Turns, then the turns between two rows, first turn first; the first pair answered:
S (before -> after):
[ 1.16  2.05  1.71  1.02  2.05  1.80 -2.04 -1.11 -2.21 -1.29  1.34 -0.29
  0.07 -0.99  0.00 -0.03  2.66  1.51  1.47  1.38 -1.63  0.83]  ->  [ 0.52  2.24  2.59  2.35  1.55  1.30 -1.54 -2.21 -2.14 -0.99  0.39 -0.71
 -0.73 -0.93 -0.48 -0.89  2.28  0.67  1.77  1.06 -1.83  0.90]
[ 0.69 -0.77  1.29  3.89 -3.59  0.24  1.65 -2.14  3.28 -0.65 -2.50  0.43
  0.19  2.04 -1.20 -0.96 -2.33  0.03 -1.81 -1.01  0.37 -0.51]  ->  [ 0.18 -4.09  0.35  2.05 -1.27  0.86  3.01 -1.65  3.99 -0.84 -1.52 -0.05
 -0.16  1.48 -1.07 -1.15 -3.16 -0.98 -1.58 -1.38  0.61 -0.88]
[-1.01  1.12  0.47  1.70  1.26 -0.92  0.36 -0.98 -0.22 -1.07 -0.46 -0.24
 -1.27 -0.36  0.51  0.00  0.11 -0.49  0.48 -0.68 -1.23 -0.50]  ->  [-1.34  0.52  0.29  0.89  1.65 -0.69  0.68 -0.69 -0.05 -0.88 -0.12 -0.26
 -1.32 -0.68  0.69 -0.21  0.02 -0.57  0.59 -0.70 -1.23 -0.57]
R (before -> after):
[ 0.79 -0.42 -2.02 -1.18 -0.04  0.11  0.02  0.08  0.16  1.41 -1.34  0.70
  0.60  0.74 -0.73 -1.18  0.59 -0.46 -1.25 -0.93  1.22  0.26]  ->  [-0.41  1.36 -0.45  0.79 -0.64 -0.77  0.26 -0.79 -0.05  1.24 -1.73  0.16
 -1.04  0.34 -0.49 -1.62  0.18 -1.89 -0.25 -0.58 -0.15  0.45]
[ 2.37  1.15  1.25  0.17 -0.19  0.63 -1.81  0.37 -2.81 -4.09 -1.80  0.81
 -1.23  0.75  0.79  1.65  3.81 -0.21  0.47  0.35 -0.20  2.18]  ->  [ 2.74 -0.29 -2.91 -1.00  0.55  0.50 -4.21  0.34  1.00  1.83 -1.21 -1.26
 -0.04 -0.44  1.23  1.73  1.28  2.31 -1.76  1.29  0.28  1.28]
[-0.44  0.32  1.22 -1.47  0.78  0.76  1.66  0.74  0.56 -2.69  0.92  0.30
 -0.63  2.46 -0.05  0.83 -1.58  0.29 -0.32 -0.91  0.82 -0.11]  ->  [-0.19 -0.05 -0.46 -1.14  0.89  0.34  0.52  0.60  2.28  0.36  1.01 -1.14
 -0.75  1.19  0.37  0.74 -3.19  1.10 -1.03 -0.36  0.72 -0.31]
[-0.81  0.43  2.30  0.59 -2.38 -0.57 -0.53 -2.34  0.07 -1.58  0.63 -1.00
 -0.58  0.82 -3.45 -0.29 -0.05 -1.62  1.14  1.41 -2.07 -1.01]  ->  [ 1.04 -2.30 -0.27 -2.63 -1.52  0.55 -0.91 -0.43  0.45 -0.96  1.77  0.75
  1.94  1.18 -3.50  0.20  1.32  0.51 -0.39  1.08 -0.11 -1.75]
U (before -> after):
[ 1.75  0.39  1.33  0.46 -0.03 -0.04  0.93 -0.76 -1.41 -2.67  0.19  1.68
 -0.57 -0.63 -0.63 -0.66  2.10 -0.91  0.70  0.13  0.14 -0.32]  ->  [ 1.88  2.21  1.40  1.49 -0.49 -0.75 -0.47 -1.13 -1.35 -2.14 -0.25  0.90
 -0.84 -0.80 -0.27 -0.57  1.81 -0.39  0.84  0.41 -0.48 -0.16]
[-0.87  0.30  1.19 -0.20  1.31  0.38  0.52  0.89 -0.24  0.89  1.72 -1.54
 -0.82  0.04  0.79 -1.16 -0.92 -1.13 -0.05  0.27 -1.29 -0.19]  ->  [-0.81  0.06  1.11 -0.31  1.31  0.44  0.46  0.79 -0.40  0.59  1.47 -1.41
 -0.87  0.17  0.92 -1.17 -0.78 -1.32 -0.15  0.03 -0.74 -0.59]
[ 1.30 -2.32 -2.22 -2.00  0.79 -1.07 -0.39  3.20  0.18 -0.75  2.28  0.88
  1.27 -0.51 -0.59  0.61  0.51  2.14 -1.27  0.70  2.01  1.00]  ->  [-0.05 -2.97  0.11 -0.61 -0.77 -0.84  1.73  2.50 -0.78 -2.09  0.57  2.41
  1.27  0.36 -2.05 -0.53  0.87  0.86 -0.78 -0.55  2.64  1.15]
[-0.29 -0.40 -1.86 -0.35  0.69 -0.72 -0.30 -0.64  2.09  3.49  1.00 -1.42
  1.07 -1.07  0.50 -0.26 -1.14  1.39 -0.94  0.03 -0.22 -0.13]  ->  [-0.44 -3.02 -1.83 -0.92  1.08 -0.37  1.53 -0.31  1.75  2.40  1.22 -0.18
  1.16 -0.95  0.04 -0.51 -0.72  0.51 -1.11 -0.72  0.61 -0.40]

(2 to 4 turns a pair)
[ 1.56  0.12  0.15 -0.86 -2.38  0.88 -0.30  0.33 -0.82  0.67  0.69  2.14
  2.29  1.35  0.27 -0.79  1.69  2.67 -0.45 -0.07  1.39 -0.36]  ->  [-0.29 -2.13 -1.21 -0.33 -1.40  0.76 -0.40 -0.90  1.55  3.72  0.58 -0.17
  1.04  0.29  0.36 -1.87 -0.81  2.05 -1.13  0.01  0.80 -0.80]	R, S, R, R
[-2.43 -1.05  1.79  2.08 -1.18 -0.02  1.55 -1.00 -0.68  0.73 -1.44 -0.61
 -0.74  0.49 -1.33 -1.48 -0.87 -1.24 -0.51 -0.71  0.02 -0.26]  ->  [-0.34 -2.49 -1.72 -0.86  0.34  0.17 -0.45  0.60  1.02  2.98  0.09 -0.92
  1.27 -0.29 -0.65 -0.45 -1.02  1.04 -1.76 -0.34  1.52 -0.82]	U, R, R, U
[ 1.17 -3.44 -2.43 -3.63  1.89 -2.39 -1.35  1.22  0.79 -0.52  2.22  0.61
  4.71 -2.12  0.12 -1.16 -1.09  1.26  0.04 -1.79 -0.12 -0.03]  ->  [ 0.26 -2.41  0.07 -2.65  1.33 -2.71  0.53  1.27 -1.79 -4.72  2.13  2.36
  3.94 -1.16 -0.25 -0.97  0.82 -0.42  1.23 -2.67 -0.29  0.58]	R, R
[ 0.71  0.68  0.89  3.74 -5.47  1.32 -0.62 -1.68 -0.56  1.41 -2.32  2.81
  1.67  1.64  0.17 -0.24 -1.10  3.40 -0.31  1.76  0.65  0.12]  ->  [ 1.14  3.03  1.75  3.81 -4.79  1.03 -1.08 -1.35 -1.63  0.24 -1.67  2.26
  0.65  1.19  1.36  0.62 -0.66  3.14  1.05  2.39 -0.42  0.42]	R, U, R
[-0.02 -1.97  0.53 -2.74  1.89  0.92  3.05  2.71 -3.24 -7.76  1.48  2.08
  0.41  1.11 -0.39  0.29  2.22 -0.79  1.92 -1.24  1.24  0.57]  ->  [-2.35 -7.18 -3.30 -2.54  3.18  1.21  2.14  1.18  2.89  0.95  1.18 -2.03
  0.16 -1.18 -1.20 -1.77 -3.31 -0.27 -0.64 -0.86  1.63 -0.88]	R, U
[ 3.23  3.25 -1.39 -1.57  1.73 -0.88 -2.41  1.46 -1.53 -2.22  0.51  1.65
  0.57 -1.33  1.81  2.30  3.05  1.79  1.39  1.11 -1.09 -0.45]  ->  [ 2.40  4.57 -0.02 -0.12  1.22 -1.44 -2.24  0.40 -2.03 -2.83  0.02  1.21
 -0.56 -1.12  1.96  1.98  2.68  0.66  1.84  1.08 -1.94  0.09]	R, R
[-0.29  2.09 -2.18 -1.55  1.75 -0.10 -2.47 -0.67  0.17  3.21 -0.29 -1.52
  0.75 -1.11 -0.37 -0.32 -1.23  3.76 -1.54  2.98 -0.08 -3.33]  ->  [-3.09 -0.81  2.01  0.43 -1.44  0.97  2.20 -2.13 -2.06 -0.03 -2.39  1.71
  0.62  1.15 -3.91 -2.82 -0.74  0.99 -1.02  0.65  1.14 -2.93]	U, U, U
[-2.25 -2.60  0.40  1.15 -1.93  1.26  2.57 -1.61  0.62  0.72 -0.95 -0.06
  0.27  1.05 -1.63 -1.78 -1.83 -1.14  0.00 -0.96 -0.16 -0.30]  ->  [-1.96 -4.06 -0.04 -1.15 -0.17  1.72  3.07 -0.23  0.08 -1.73  0.20  0.34
  0.23  1.11 -1.18 -0.96 -1.22 -1.59  0.55 -1.03  0.13 -0.67]	S, R, R
[-2.35  1.09  2.69  3.05 -1.43  0.73  0.66 -1.20 -3.99  0.75 -1.12 -0.92
 -0.47  0.77 -0.37  0.04 -1.37 -1.63  1.24  0.91 -0.73  1.17]  ->  [-2.14  1.65  0.94  2.12  0.72  0.23 -0.74 -1.16 -2.48  2.73 -0.44 -2.88
 -0.99 -0.52  0.74  0.41 -2.89 -1.13  0.96  1.51 -1.86  0.93]	U, S
[-0.16 -3.26 -1.52 -1.42  0.05  1.14 -1.13 -3.80  3.48  2.06  1.52 -2.02
  0.02 -1.73 -0.58 -1.89 -2.30 -0.52 -1.15  0.91 -0.07 -1.05]  ->  [ 1.33 -0.10 -1.30 -3.05  3.04  0.26 -2.37 -2.04  1.42 -1.84  3.46 -2.61
 -1.28 -2.63  1.46  0.47 -0.50 -0.56  0.56  2.22 -1.20 -0.58]	R, U, U, U
[-0.50  4.39  0.97  2.21 -0.31 -0.70 -1.91 -1.41 -0.69  0.77 -0.67 -1.99
 -1.82 -0.27  1.37  0.46 -0.08 -0.07  0.40  1.27 -1.89  0.83]  ->  [ 0.84  3.59 -0.89  0.48  1.38 -0.49 -2.65 -0.10 -0.04  0.84  0.69 -2.24
 -1.11 -0.79  2.21  1.29  0.16  1.03 -0.14  1.78 -1.62  0.66]	U, S
